Here are some points, one per row:
tensor([  19,   10,   -3,   -9,   54,   49,  102,   40,  -94,  -38,  -27,
           7,  -29,  -38,  -40,   17,   21,   81, -126,  -44,   12,   41,
         -61,  -51,    5])
tensor([ -5,   6,  28,  33,  39,   3,   4, -47, -56, -33,   6,  12,  12,
        -28, -28,  -9,  25,  94, -30, -65, -34, -54,  24,  53, -22])
tensor([ -35,  -48,  -57,   19,   -6,  -68,  -41,  -26,   14,   66,   50,
          24,  -12,  -41,   -2,   29,   13,  101, -127,  -52,  -15,   39,
          12,  -25,  -25])
tensor([-25, -51, -13,  -5,  27,   2,  29,  41, 127,  48,  13,   1, -13,
        127,  19,  15, -40, -41, -64,   9,  -6, -94,  -5,  30,  -8])
tensor([  3,  17,   6, -49,  18,  80,  39, -33,   5, -21,  10,   6, -26,
        -40, -20,  24,  27, -47, -58,  15,  27,  32, -39, -45,   3])
tensor([ 33,  69,  71,  31, -27,   3, -24, -15, -15, -47, -26,   4,  10,
          3, -15, -32,  15, -25,  13, -46,  13,   7,  39,  27,  43])
tensor([-12,  35, -18, -30, -26,  27,  40,  71,  33,  32,  14, -15,  16,
        127,  39,   8, -40, -10,  49,  77,  18, -38, -64, -77, -23])
tensor([  4, -23,   6,  25,  43,  63,  50,   6, -47, -39, -17,   2,  18,
        -73, -26, -44,  18,  -8,  -5,  19, -30, -14, -28,  17,  10])
tensor([-18,  14, -25, -62, -46, -13,   7,   8,  34, -18, -17,  42,  38,
         35,  60,  30, -12,  31, 127,   6,  14,   1,  -1,  60, -19])
tensor([-18,  16, -29, -27, -90, -44, -18,   9, -52, -19,   4,  34,  74,
        127,  75,  51,   9,  69,  -3,  47,   2,  -4, -30, -26, -43])
tensor([  5, -17,  23,  36,   1, -29, -21, -43, -74, -16, -19,  -7,  -7,
         34,  32,   1, -17,  58,  25,  17, -10,  15,   2,  49,  -6])
tensor([ 20, -26, -13,   9, -14,  23,  16,   0, -42, -21,   3,  -3,  16,
        -27,   0,  35,  27,  -7, -82, -33,  23,  -3,  -7, -54,  -7])
tensor([ 22,  27,  27,  37,  -1,  -8,   5,   4, -50, -12, -50, -23,   9,
        -16,  -1, -49, -38,  79, -40,  11, -21, -12,  28,  23, -15])
tensor([-15, -30,  18,  15,  16,  48, -32, -24, -45, -17,  10, -10,   3,
        -69, -29,  -5,  24,  -1, -60, -30,  40,  18,   7,  84,  57])
tensor([  36,   12,   -4,   -6,   57,   26,   -6,   21,  -54,   -4,    3,
         -21,  -54, -127,   18,   10,  -17, -110,   17,   -4,  -15,  -34,
          16,   44,  -11])
tensor([  4,  27,  73,  79, -12, -42, -58, -18, -16, -19, -12, -24,  14,
        -29,   5, -41, -37,  41,  45,  27, -27,  33,  23,  47,  26])
tensor([ -74,  -61,   27,   -2,  -20,   33,   95,   64,   10,  -29,   -4,
           5,   20, -127,  -40,   12,   26,   10,  -19,  -33,   30,  -38,
         -42,   -2,   -8])
tensor([ 92,  94,  -4, -21, -45, -21, -15, -74, -51, -29, -27, -32, -57,
         13,  29, -20, -40,  10, -21,  69,  12,  28, 102, 111,  15])
tensor([ 20, -34, -10,  81,  54,  47, -13, -30, -45,   0,   7, -34,  -7,
        109,  44, -28, -40, -31, -52, -23, -19,  28,  38,  15,  15])
tensor([-52, -60, -38,   3, -24, -67,  38,  77,  70,  43,  -7, -22,  -6,
         23,  -3, -54, -47,  -3, -60, -27, -61, -31, -14, -11, -47])
tensor([  16,  -49,  -72,  -61,    2,  -40,  -19,   -4,   65,   70,    3,
          13,    2, -113,   23,    4,   -8,   -5,  -35,   69,   -2,  -56,
         -53,    6,    2])
tensor([ -56,  -25,    3,   20,  -19,  -19,   36,   58,   67,  -34,  -16,
          -5,   47,  -68,  -16,   15,   22,  -69,   58,  -29,   17,   13,
         -16, -100,  -19])
tensor([ -8, -26,  20,  -8, -75, -73, -33, -40,  44, -68, -67, -29,  14,
        -96, -60, -12,   9, -19, -90,  30,  42,  87, 104,  99,   2])
tensor([ -41,  -53,   -2,   -5,  -50,  -30,   -9,  105,   20,    7,  -32,
          -4,    4,  -10,    9,  -33,    2, -109,   22,  -64,  -50,  -38,
          14,    0,  -38])
tensor([  30,   -9,    7,   74,   50,  -19,  -45,  -57,  -75,   -9,  -81,
         -61,   25, -109,  -33,  -53,   -5,   -9,   15,  -23,   15,   18,
          15,   20,   67])
tensor([  5, -39, -16,  -6, -11,  -2, -17, -10,  65,  16,  21,  15,   4,
        -93,   9,  32,  19,   3, -36,  61,   7, -18,  -2,  43, -10])
tensor([ -1, -48,   0, -29,  -6, -38, -51,  94,  32,  41,  12,   1,  19,
        -62,   5, -26,   4,  42,   1,  33, -25, -15,   9, -43, -20])
tensor([-34,  -3, -24,   8, -25, -42,  31,  65, 110,  -5, -13,   3,  16,
         -8,   2,  -5,  12,   0,  61,  24, -23,  39,  35,  34, -19])
tensor([  3,  20,  -6, -88, -28, -11, -27, -18, -14,  32, 113,  89,  48,
        -56,  21,  20,  40, -24, -21, -92,   8,  32,  -5, -63, -39])
tensor([  4,  -2, -36, -20,  31, -29, -15,  10,  65,  59,  44,   8, -28,
        -20,  22,  13, -20,  39,  65,  17, -16, -35,  14,  52,  11])
tensor([ 15, -28, -65, -36, -14, -46,  19, -45, -48,  55,  41,  45,  42,
        127,   8,  16,  20,   9,  75,  -6,   5,  47,   7, -48, -37])
tensor([ 37,   9, -15, -34, -35, -82, -58, -46, -30, -33, -46, -33,  11,
        127,  15, -44, -11, 109,  81, -35,  29,  44,  97,  44,   8])
tensor([ -2, -26, -61, -87, -14,   9, -35, -44, -11,  94, 109,  30,   7,
         45,  27, -19, -33, -15, -66,  61, -42, -68, -10,   1,   4])
tensor([ 34,   8, -14, -17,  23,  82,  71,  -1,  71, -37, -33,  -4,   2,
         21, -22, -23,   7, -16,  43,  19, -18, -43,  -3,  13,  15])
tensor([ -64,   -5,   60,   20,   16,   19,   12,   57,  118,   89,   43,
           0,    8,  127,   31,   26,   -9,  -27, -124,  -10,   36,   31,
         -51,  -26,  -35])
tensor([-19,  27,  31, -18,  -2,   8,  46,  69,  46,  13,   8,  11,   6,
        -14,   5, -10, -20,  -5, 127,  28,  -5, -62, -38,  10,  11])
tensor([  5,  22, -42, -39, -36,  45,  20,   8,  43, -11, -44,   7,  10,
        -55,   6, -27,   0,  -7, -88, -14,   9,  14,  -8,   3,  20])
tensor([ -42,  -20,  -10,  -49,  -12,  -37,  -88,  -98, -100,  -13,   -7,
          11,   -5,   81,   30,   91,   88,   41,   69,   86,    2,   -3,
          -5,  -20,   18])
tensor([-43, -28, -32,  12, -32,  54,  19,  43,  38,   1, -22,  -1,  39,
         62, -14,  -9,  -6,  23, -60, -35, -60,   3,  21,   8, -21])
tensor([  8, -44, -43,  32,  21,  30, -42,   3,  16, -11,  19, -13, -48,
         36,  18,  46, -10, -62, -47,  13,  11, -43, -26,   7,  40])
tensor([ 10,  73,  84,  50,  13,  26,  31, -26,  34,  -9, -46, -17, -58,
         92,   9,  23,  -2,  21, 127, -14,   0,  17,   2,  31, -26])
tensor([  1,  26, -22,  11,  19,  52,  86,  19, -15, -27, -14,  -8,  -9,
        -92, -14,   9,  10, -64,   3,  47,  23,  -4, -61, -40,  68])
tensor([-47, -23, -14,  -2, -11, -36,  25,  42,  88,  64,  39,  19, -23,
         13,  26,  13,   6,  33, -88, -14,  17,  26, -27, -82, -46])
tensor([  7,  16,  -6, -14,  39,  12, -12, -19, -24, -19,  -7,   7, -78,
         17,  12,  30,  14, -82, -10, -61,  22,  -8,  -3,   9,   1])
tensor([   1,   83,   75,  104,   25,  -85,  -21,   -2,  -46,  -22,  -61,
         -38,   34,   72,  -13,  -63,    1,   70, -127,  -12,  -16,   55,
          45,   65,   29])
tensor([   3,  -61,  -40,  -54,    0,   15,  -26,  -14,  -39,   71,   74,
          39,   17, -119,   10,   33,   34,   13,  -89,   18,   18,   -1,
         -26,  -46,  -52])
tensor([  2,  11, -86, -27,  -7, -21,  -7, -26, 127,  35,  51,  55,  55,
         11, -11,  44,  31,  45,  98, -75,   6,  69,  11, -12, -58])
tensor([  19,   36,   -8,  -26,   45,   90,   10,  -35,   32,  -30,   -2,
          26,  -25,  -79,  -20,    6,   19,  -44,   61, -107,    3,   34,
         -24,  -75,  -43])
tensor([ -9, -49, -94, -68,   6, -22, -30,  40,  67,  65,  23,  -5, -51,
         22,  12, -38, -33,  10,  96,   3, -53, -30,  -3,  20, -40])
tensor([ 42,  49,  34,  13, -29, -14, -15, -61, -84, -14,  44, -28, -60,
        -32,  -1,   8,  -8, 127,  73,  16,  46,  60,  59,   2, -26])
tensor([  -7,   14,   -3,  -19,   24,   25,   13,  -26,  -13,  -18,    0,
          15,    1,    4,   -7,   33,  -18, -118,   11,   -8,   22,   -1,
         -41,   27,   11])
tensor([ -18,   -9,    0,  -29,  -86,  -57,  -25,  -32,  -60,  -66,  -24,
          19,  -22, -125,    8,   35,   14,   99,   86,   98,   83,   48,
           0,  -48,   28])
tensor([-40,  -2,  -7, -18,  -8,  53, 124, 121,  95, -13,  29,   3,  35,
         44, -30, -59, -20, -66, -20, -24, -86, -23,  16,   6, -59])
tensor([ 19,  25,  -1,   2,  25,  -9, -39, -45, -54, -12,  -6, -33, -63,
        -56,   7, -12, -31, -15,  50,  23, -16,  -8,  34,  55,  15])
tensor([-39,  12,  30,  -1, -37,  -3,  12,  -4,   2,  -7, -22,  -8,  42,
        -98,  -6, -22,   4, -44,  19,  -7, -21,  39,  21,  31, -29])
tensor([ -23,  -33,   11,   14,    1,  -29,   19,   -7,  -40,   30,   11,
           8,  -20,   62,   19,    9,   -3, -122,  -49,   58,   19,  -13,
         -34,   52,  -17])
tensor([ -14,  -12,   -5,  -19,  -65,  -74,  -23,  -14,  -19,  -78,  -56,
         -21,   26, -119,  -33,  -28,   -3,  -32,   27,  -13,   28,  101,
          81,   66,   68])
tensor([ -2,   3, -23, -42, -53, -95, -43,  13, -41, -73, -92, -24,  37,
         44, -38, -36,  22,  60,  13,  30,  31,  66, 102,  68,  45])
tensor([111, 122,  69, -10, -38, -70, -57,   0,  21, -66, -37, -12,  29,
        -86, -48, -80, -26,  22, -28, -90, -55,  10,  38,  50,  28])
tensor([ 10, -18, -42, -50, -18,  13, -69,  -6,  24,  46,  76,  65,  38,
         46, -10,  23,   2,  -5,  23, -29,  37,  49, -22, -25,  -5])
tensor([ 35,  48,  -2,   7,  51,  94,  67, -30, -45, -52,  23,   1, -19,
        -21, -51,   8,  33, -40, -15, -11,  29,  21, -50, -20, -25])
tensor([  18,    2,  -30,   90,   81,  -17,  -74,    7, -127,   -5,  -21,
         -42,  -45, -127,   31,    5,  -44,  -22,   -4,  -48,  -11,  -26,
         -18,   45,   64])
tensor([ -31, -121,  -75,   -4,  -15,   22,   22,   86,  110,   48,   12,
         -13,   43,   98,   -3,  -28,  -18,   17,   33,  -66,  -41,  -14,
          41,  -42,  -69])
tensor([-60, -27, -16,  15, -17, -28,  67,  92,  86,  30,   6, -10,  20,
         72, -12, -35, -17,  31, -88,  18, -53,  14,  25, -42, -83])
tensor([ 20,  -3,   1,  41,  68,  55,   0, -42,  21,  -8, -45, -51, -28,
        -26,   0, -38, -15,  10,  -3,  16, -32,  -3,  45, -28,  -2])
tensor([  4, -14,  -1, -30, -30, -13,  19, -18,  -9,  -7,  50,  20,  -9,
         34, -14,  -4,  22, -89,  -4, -33,  -2,  60,   7,  71,  24])
tensor([ 19, -49, -67, -53,  23,  -7, -61,  -9,  47,  55,  55,  57,  22,
         81,  18,   9,  28, 117, -12, -71,  -1,  35,  15, -74, -71])
tensor([   8,    0,   28,   71,   82,   49,   -7,  -20,   13,  -21,   14,
          22,   11, -127,  -33,  -13,   21,   37,   19,   -7,  -50,  -21,
           5,  -21,    5])
tensor([  26,   68,   83,   -1,  -27,  -85,   -7,  -18,  -23,  -48,  -42,
          14,   27, -113,  -31,    1,   33,  -12,  -30,  -64,   28,   17,
          21,   59,   83])
tensor([ 97,  99,  79,  17, -23, -50, -18, -20,   7, -61, -45, -24,  31,
         87, -34, -49, -41,  14,  17,  -8, -36,  -8,  25,  31,   6])
tensor([ -13,  -16,  -24,  -43,  -55,   12,   -2,  -24,  -33,   33,   78,
          36,  -11,   24,   13,   29,    6, -127,  -39,   44,   13,  -24,
         -23,   24,  -25])
tensor([-35,   3,  15, -32, -15,  58,  68,  57, -51, -12,  -1,  14,  19,
        -71, -27, -46,  18, -12,   1, -44, -42,  16,  19, -12, -90])
tensor([  22,   34,   13,   16,   43,   82,   74,   25,  -27,  -16,   16,
          13,   12, -127,   -9,   24,   21,   -9, -109,  -11,   30,  -44,
         -32,  -11,   26])
tensor([ -37,  -20,   12,  -14,  -13,   12,   97,   45,   -2,   -7,  -15,
           5,   20,   73,  -15,  -25,   10,    6, -108,  -21,  -13,  -50,
          23,   28,  -13])
tensor([ -7,  15,  -4,  -7, -36,  32,  25,  38,  39, -23, -44,   7,  20,
        -14, -38, -37, -14, 127,  22, -70, -23,  14,  30, -49, -78])
tensor([ -7,  38, -62, -17,  14,  59, 127,  49, -55, -37,   6,  33,  35,
        -87, -47, -21,  31,  46,  15, -58, -20,  35,   1, -63, -23])
tensor([ 22,   8, -37,   8,  58,  82,  57,  14,   9, -17, -78,   6,  -5,
        -31, -36, -13,  30, -83,  14, -76, -22,  53,  18, -18, -29])
tensor([ -31,  -63,  -11,    2,  -22,  -16,  -16,   -2,   12,   30,   -6,
          11,   -6, -109,   11,   -2,   24,  -44,    7,  -28,    9,   20,
          12,   -1,  -46])
tensor([ -11,  -14,  -23,  -52, -108,  -60,  -49,  -22,  -68,  -70,   17,
          13,  -71,   15,   -5,   33,   44,  -17,   30,  -17,  111,   57,
          25,  -21,  -11])
tensor([-10, -36, -10, -46,  13, -51,   0,  29,  81,  48,   4, -11, -30,
        127,  24, -17, -18,  -6,  98,  10,  -4, -72,   4, -19,  -7])
tensor([ 11, -45, -56, -27, -52, -62,  18, -21,   4, -11,  35,  61,  76,
        110,  43,  22,  -7, -61, -38,  96, -13, -35, -20,  23,  53])
There is one direction along which these points spread out most. How far along it is each point below, from 0 to 99? The average is 50, and the first point in the table lies past the average.
tensor([-17,  32,  85,  62,  36, -28, -53, -56,  34, -32, -81, -46,  -5,
        -10, -20, -70, -10,  46, -41,   8, -32,  29,  24,   4,  69]) 69
tensor([  -1,  -71,  -75,  -18,   35,  -41,   -2,   94,   55,   54,    5,
         -27,   64, -127,  -27,  -51,    5,   45,   71,  -85,  -32,   19,
           0, -109,  -65]) 41
tensor([  43,   74,   62,  -27,  -43,  -32,  -42,   32,  -21,  -54,  -54,
          -7,   11, -117,  -32,  -36,   17,    9,   -5,  -28,  -25,    8,
          41,    7,  -11]) 74
tensor([-32,   3,   7,  28, -13, -17,  24, 127,   7,  41,  16,  -3,  -3,
        113,  12,   5, -14, -84,  14,  38,  15, -26, -71,  -6, -11]) 27
tensor([ 63,  92,  65,   1, -22, -76, -63, -52, -39, -43, -56, -37,  30,
         29, -22, -54, -29,  44, -31, -29, -37,  12,  42,  12,   4]) 69
tensor([-49, -45,  45, -18, -13, -21,  53,  61, 114,  24, -43,  -4,  -7,
        127,  15,  -4, -37, -70,  19,  38,  -4, -62, -65,  13,  20]) 22
tensor([-40,   0,  17,  -2, -13, -54,  26,  47,  82,  17,  27, -13,  16,
        -29,  -7,   1, -34,  32,  62,  48,  11, -26, -23, -25,  13]) 41
tensor([ 20,  29,  51,  73,  22, -10, -20, -35, -62, -16, -25, -15,  -4,
         31,   2,  22,  -6, -92, -60,  37,  13, -28,  -6, -22, -14]) 57
tensor([ 103,   37,  -28,    6,  -14,  -12,  -62, -105,  -15,  -16,  -79,
         -50,   -3,  -10,  -28,  -25,   29,  -26,  -70,   19,  101,   90,
          81,  -19,  -49]) 70
tensor([  3, -51, -67,   0,   1,   3, -41,  19,  32,  53,  51,  53,  17,
        -56,  46,  18,  33, 101,  21, -15,  15,   6,   1,  15, -51]) 42
tensor([ 45,   7,  -8,   8,  69,  69,  25, -63,   7,   8, -10, -25, -55,
        -31,  43,  40, -55,  21,  31,  40,   6,  -8, -26,  61,  29]) 58
tensor([ 40, -12,  43, -17,  28,  64,  55,  15,  18, -27,  15,  -6, -41,
         20, -50, -21,  18,  92,  20, -59, -42,  23,  21,  -9,  10]) 51
tensor([  5, -57, -68, -23,   7,  32, -46,  -2,  41,  87,  19,  -5,  -9,
        119,  20, -32, -30, -13,  79, -52, -47, -39,  23,  15, -67]) 24
tensor([-55, -34,  -7, -24,   5,  -8,   0,  46,  30,  53, -15, -17, -15,
        -45,  33, -15, -38,  -8, -37, -35, -26, -24, -18,   6,  -8]) 42
tensor([  2,  46,  39,  55,  32,  23, -35,  -1, -97,  -5,  -6, -44, -18,
        -35,  25,  17, -11, -23, -34,   1,  31, -41, -33, -19,  -5]) 63
tensor([  6,   2, -66, -80, -18, -14,   6,  -8, -27,  46,  34,  10,  23,
         73,  37,   1,   3, -34,  46,  -8, -26,  -6,  31,  34, -33]) 36
tensor([ 24,  20,  -4, -30,  63,  53,  13, -47, -49, -28, -34,  20,  -2,
         53, -33, -13,   9, -18,  19, -77, -35, -34,  -5,  15,  -7]) 53
tensor([-22,  -9,   8,   2, -24, -28,  38,  60, -64,   5,   6,  -6, -31,
         80,  -1, -19, -14, 127, -76,  20,  -2, -47, -32, -25, -10]) 41
tensor([-24,  14,  19, -23, -52, -25, -56,  12, -39,  -5,  36,  68,  50,
        -74,  26,  -2,  20,  23,  69,  45, -19,  14,  41,   9, -32]) 57
tensor([ 21,  76,  55,  62,  18, -19, -73, -17, -13, -28, -31, -22, -21,
         51,  17,   2, -25, -50, -52,  -6,   3, -20, -19,  34,  15]) 59
tensor([  -6,    3,  -27,  -26,  -29,   -6,  -42,  -38, -127,   -9,   11,
         -28,  -41,   35,   21,   18,   31,  127,   52,   18,    2,  -14,
          22,  -34,  -23]) 56
tensor([ 26,  15,  -7,  -9,  19,  60,  66, -26, -68, -23, -32,   2,   9,
         40, -44,  -6,  19,  99,  57, -87, -28,  -6,  23, -11, -12]) 55
tensor([   7,   30,   28,   38,   16,   13,  -65,  -38,  -15,    3,  -30,
         -29,  -17, -113,    0,   29,   -4,   72,  -90,   -9,   25,   18,
         -28,  -21,    4]) 69
tensor([ -45,  -19,   23,   13,  -16,   69,   53,   68,  -21,  -13,  -10,
          -7,   22, -127,  -37,  -26,   25,  -24,  -47,  -34,  -24,   26,
           5,  -74,  -14]) 57
tensor([-39, -17, -21,  -7, -36, -46,  29,  47, 118,  19, -50,  -2, -15,
        -78,  12, -16, -20,  25, -38,  -5, -15, -31, -24,  -5,  -8]) 43
tensor([ 44, -10, -24, -16, -11, -69, -82, -13, -36, -39, -40, -16, -32,
        124, -23,  16,  37, -50, -25,  82,  74,  55,  40, -13,  21]) 51
tensor([  4,  32,  14,  32,  21,   8,  20,  20,  -2, -20, -16, -30, -23,
        -17, -12, -18,   3, 127,  28,  31,  -2,  53,  33,  19,  27]) 61
tensor([ 21,  -7, -58, -72, -24,  -5, -27,   9, -15,  63,  63,  28,  10,
         40,  41,  34,  -6,  21, -55,  32,  37,  -5, -44, -24, -62]) 32
tensor([ -30,  -43,  -46,   25,  -23,   -5,  -20,   -8,   72,   64,   45,
           6,  -57, -127,   25,   35,  -10,  -27,   37,   30,   39,   19,
         -26,  -31,    6]) 47
tensor([  1,  18,  68,  -2, -16, -20, -40, -71,  27, -21, -74,   0,  26,
         51, -17,   3,  17,  66,  64, -13,  29,  60,   0,  -6,   6]) 57
tensor([ 22,  14, -31, -52, -54, -29,   3,   1, -21,  14,  51,  76,  40,
         90, -17,  24,  26, -46, -20, -27, -43, -38,  12, -38, -20]) 34
tensor([-14,  11,  55,  61,  34, -15, -27, -32, -24, -14,  29, -29, -20,
         22,  15,  50,   8,  -8, -78,  27,   3, -21,  -6, -39,  28]) 54
tensor([ -28,   42,   37,  -61,   16,   72,   89,   73,   -1,  -25,   26,
          22,    9, -127,  -61,   16,   40,  -91,  -83,  -54,   19,   12,
         -68,  -92,    5]) 53
tensor([-30, -28, -55,  30,  14,  47,   9, -12,  46,  45,  56,  -4,   7,
         50,  36,  26, -26,  -2,  11,  25,   4, -27, -57, -21,  -2]) 31
tensor([ -51,  -27,    1,    1,  -25,    9,   41,   85,   51,   -9,  -48,
           8,   45, -125,  -29,   17,   29,   41,  -38,  -45,   31,    7,
         -46,   34,   10]) 55
tensor([  10,  -48,  -38, -115,  -43,   19,  -36,  -61,  -75,   14,   84,
          70,   36,   43,   17,    6,    8,   14,   41,   15,    0,  -19,
           4,   19,   24]) 43
tensor([ 19,  36,   2,  21,  70,  21,  -8, -47, -13,  -7,  -9, -59, -42,
         69,  20, -13, -52,  56,  -8,  40, -30,   6,  13,  32,  -3]) 53
tensor([ 24,  67,  50,  39, -39, -11, -44,  -2,  -9, -55,   8,  23,  14,
         20, -10,  -9,   9, -29, -77, -14,  42,   5,   7, -28,  61]) 60
tensor([-25, -17, -43, -17,  -5, -13, -37, -76, -37, -33,  25,  39,  -3,
        127,  21,  41,  79,  37, 115,  45,  15, -12,   6,  -2,  19]) 42
tensor([ -5,  28,  37,  80,  40,  -5,  25, -19, -98, -28, -98, -49,  -2,
         59, -41, -29, -37,  37, -11, -21, -19,  15,  24,  18,  12]) 65
tensor([-53, -21,  -7,   2, -16,  -8,  33,  86, 120,  70,  28,   9, -12,
         51,  12,  33, -28, -42, -13,  42,  12,   9, -49, -88,  11]) 21
tensor([  4,   8,  -7, -38, -43, -38, -24, -73, -13,  47,  66,  12,  15,
        -53,  24,  23,  10, -99, -28,  57,   6,  34, -35, -18,  37]) 52
tensor([-33, -66,  -8,   3,   9,  -9,  48,  68,   6,  36,   7,  -2,  37,
        -61,  -9, -22, -22,  82,  36, -79, -59, -16,  34, -49, -54]) 42
tensor([ 25,  11, -13, -38,  -8,  80,  25,  53,  12, -17, -11,  17,  16,
        -20,   1, -15,  -7,  29, 114, -13, -21, -41,   2,  46,  -2]) 49
tensor([  4,  18,  -5,   7,  -8, -10,  21, -33, -62,  -1,   3, -21, -26,
        -48,  15,  12,  -7, -69,  42,  16,  -8,  -3,  22,  32,   2]) 61
tensor([-21, -10, -53, -17, -50, -51, -32,  39,   7,   4,  59,  51,  23,
         31, -14,  10,  10, -23, -47,  60,  19, -45, -20, -17,  21]) 37
tensor([ 12,   9,  51,  91,  12,  13, -37,  -5, -14, -28, -10, -14,  23,
        106, -46, -31,  18, -37, -48,   0,  35,  13,   1,  38,  73]) 55
tensor([  3, -20,  67, 102,  35, -15,  -5, -27,  21,  -8, -17, -36, -31,
         13,  24, -14, -61, -83,  -5,  27, -21, -20,  19,  62,   8]) 56
tensor([   5,   -4,   58,   39,   29,  -12, -116,  -21,  -10,  -36,  -64,
          -8,   19,   69,  -42,  -13,   14,  -31,  -26,   -3,   42,   55,
          -1,   49,   96]) 64
tensor([-50, -55,   7,  48, -28, -53,  72,  69,  92,  35,  -7, -13,  25,
         53,  20,   9, -20,  -4,   5,  24,  12, -28, -56, -69,  14]) 27
tensor([ 16,  34, -20,  -4,  50,  67,  96,   6, -61, -25,  13,  19,  -3,
          0,   1,  25, -11, -34,   6,  75,  12, -32, -52,   0,  55]) 52
tensor([   1,  -76,  -62,  -47,   12,  -31,  -36,   -8,   65,  103,  111,
          16,   33, -127,   53,   15,   -8,  -65,  -55,   17,   28,  -17,
         -64,  -32,   -1]) 37
tensor([ 15,  23,  31,  13,  -7, -27,   7, -36,  14, -10, -18, -29, -51,
         -2,  20,  26, -20, -83,  11, -70,   5,   6, -30,  -3,  53]) 56
tensor([-51, -95, -28, -14, -16, -38, -46, -81, -68,   3, -23,  26,   3,
         12,  42,  66,  78, 127,  66,  19,  10, -20,  16,  -8,  36]) 53
tensor([ 21,  -6, -42, -12,  49,  68, -40,  -7,  13, -15,  -5,  -2, -33,
         -6,   4,  30,  11, -59,  63, -16,  16, -18, -29,  19,  10]) 50
tensor([  11,   32,   38,  -30,    2,   38,   73,  -19,    6,  -20,   16,
          -8,   34,  127,  -10,   -5,  -20, -127,  127,   10,  -38,  -45,
           8,   77,  -28]) 39
tensor([  -8,  -29,   28,   -7,  -42,    1,   85,   35,  -18,  -21,   -1,
           2,   19,  127,   -5,   -3,   11, -117,  126,   74,   11,   -5,
           9,    8,  -11]) 36
tensor([ 19, -18,  14,  37,  20,  23, -27, -65, -15,  10, -29, -49, -50,
        109,  -6, -23, -49, -14,  52,   7, -39,  19,  39, -11,  -4]) 48
tensor([-15, -71, -69, -44,  11,  -5,  38,  11,  91,  68,  32,   1, -13,
         75,   5,  -4, -29,  32, 116,  77,  -8, -82, -14,  34,   3]) 23
tensor([  17,  -15,   12,   42,   59,   18,    0,   -6, -127,  -13,  -12,
          -8,   34,   -1,  -13,    0,   -1,   -9,  -78,    4,   16,   -1,
          19,  -13,   51]) 64
tensor([-16, -43, -27,  26, -12, -33, -27,   6,  10,   9, -11, -12,  11,
         13,  17,  -5,  -5,  -3,  64,  19,  -9, -43, -35,  15, -16]) 44
tensor([ 27, 119,  84,  56, -16, -17, -25,  -4, -79, -77, -14,   3, -17,
         46, -42,  27,  16,  41, -83,  81,  46,  35,  23,  14,  89]) 73
tensor([ 69,  65,  63, -13, -31,  18, -24, -70, -38, -33,  14,  12, -82,
        -64,  16,  37,  -8,  16,  29,  12,  24,  21,  30,  62,  89]) 77
tensor([  23,   46,   47,  -23,  -49,  -68,  -32,   -2,  -41,  -37,  -25,
           1,  -20, -127,  -23,    1,   13,   65,   59,   12,  -10,    6,
          24,   -2,   40]) 75
tensor([ 25,  47, -14, -27,  32,  83,  24,   4, -42, -14,  31,   8,  -2,
         12, -21,  29,   8, -48,  92, -39,  10,  32, -15, -64,  47]) 52
tensor([-41,  -9, -34,  -4,  -4, -46, -24, -54, -60,  -1,  25,  10,   1,
         51,  35,  47,  90,  92,  -7,  20,  -6,  14,  -3,  39,   6]) 50
tensor([ 21,  -1,  12,  14,  95, 123,  30, -95, -21,  -7, -16, -21, -75,
         14,  16,  29,  -6, -32, -20,  65,  22, -26, -44, -51,  33]) 53
tensor([  17,  -29,   66,   67,   83,  101,   -5,  -35,  -12,  -11,   35,
           1,  -72, -111,  -33,   12,   26,  -75,  -75,  -57,   10,  -31,
         -15, -115,  -40]) 59
tensor([ 24,  34,  28,  85, 110, 110, -19, -62, -38,   4,  59, -25, -32,
        -64,   3,  43, -16,  34, -90,  30,  46,  13, -76, -27,  31]) 64
tensor([-11, -51, -19, -21,  -6,   1, -48,  48,  88,  47,  37,  11,  -6,
         96,  26,  11, -20, -48, -36,  68, -17, -23,  -1,  59,  29]) 28
tensor([  19,   79,   71,   83,   39,  -43,  -17,  -16,   15,  -11,   -6,
         -40,  -38, -111,   22,   25,  -23,   15,  -48,   47,   21,   14,
         -29,  -64,  -18]) 67
tensor([  5, -16,   4, -68,   1,  33,  27, -53,  89,  65,  74,  24,   0,
         80,  31,   6, -34, -44,  -1,  49, -19, -45,  -5,  89, -30]) 28
tensor([  5,  21,  39,  88,  63, -32, -23,  -6, -16,  -2, -51, -31,  -4,
         49,  20, -24, -40, 119, 127,  14, -45, -52,  21,  34,  30]) 57
tensor([-43,  32,  32,  25, -34, -31,  -4,  46,  95,  45, -21,  -2,  55,
        -85,  26,   1, -19, -95, -14, -47,  15, -16, -34, -48, -17]) 44
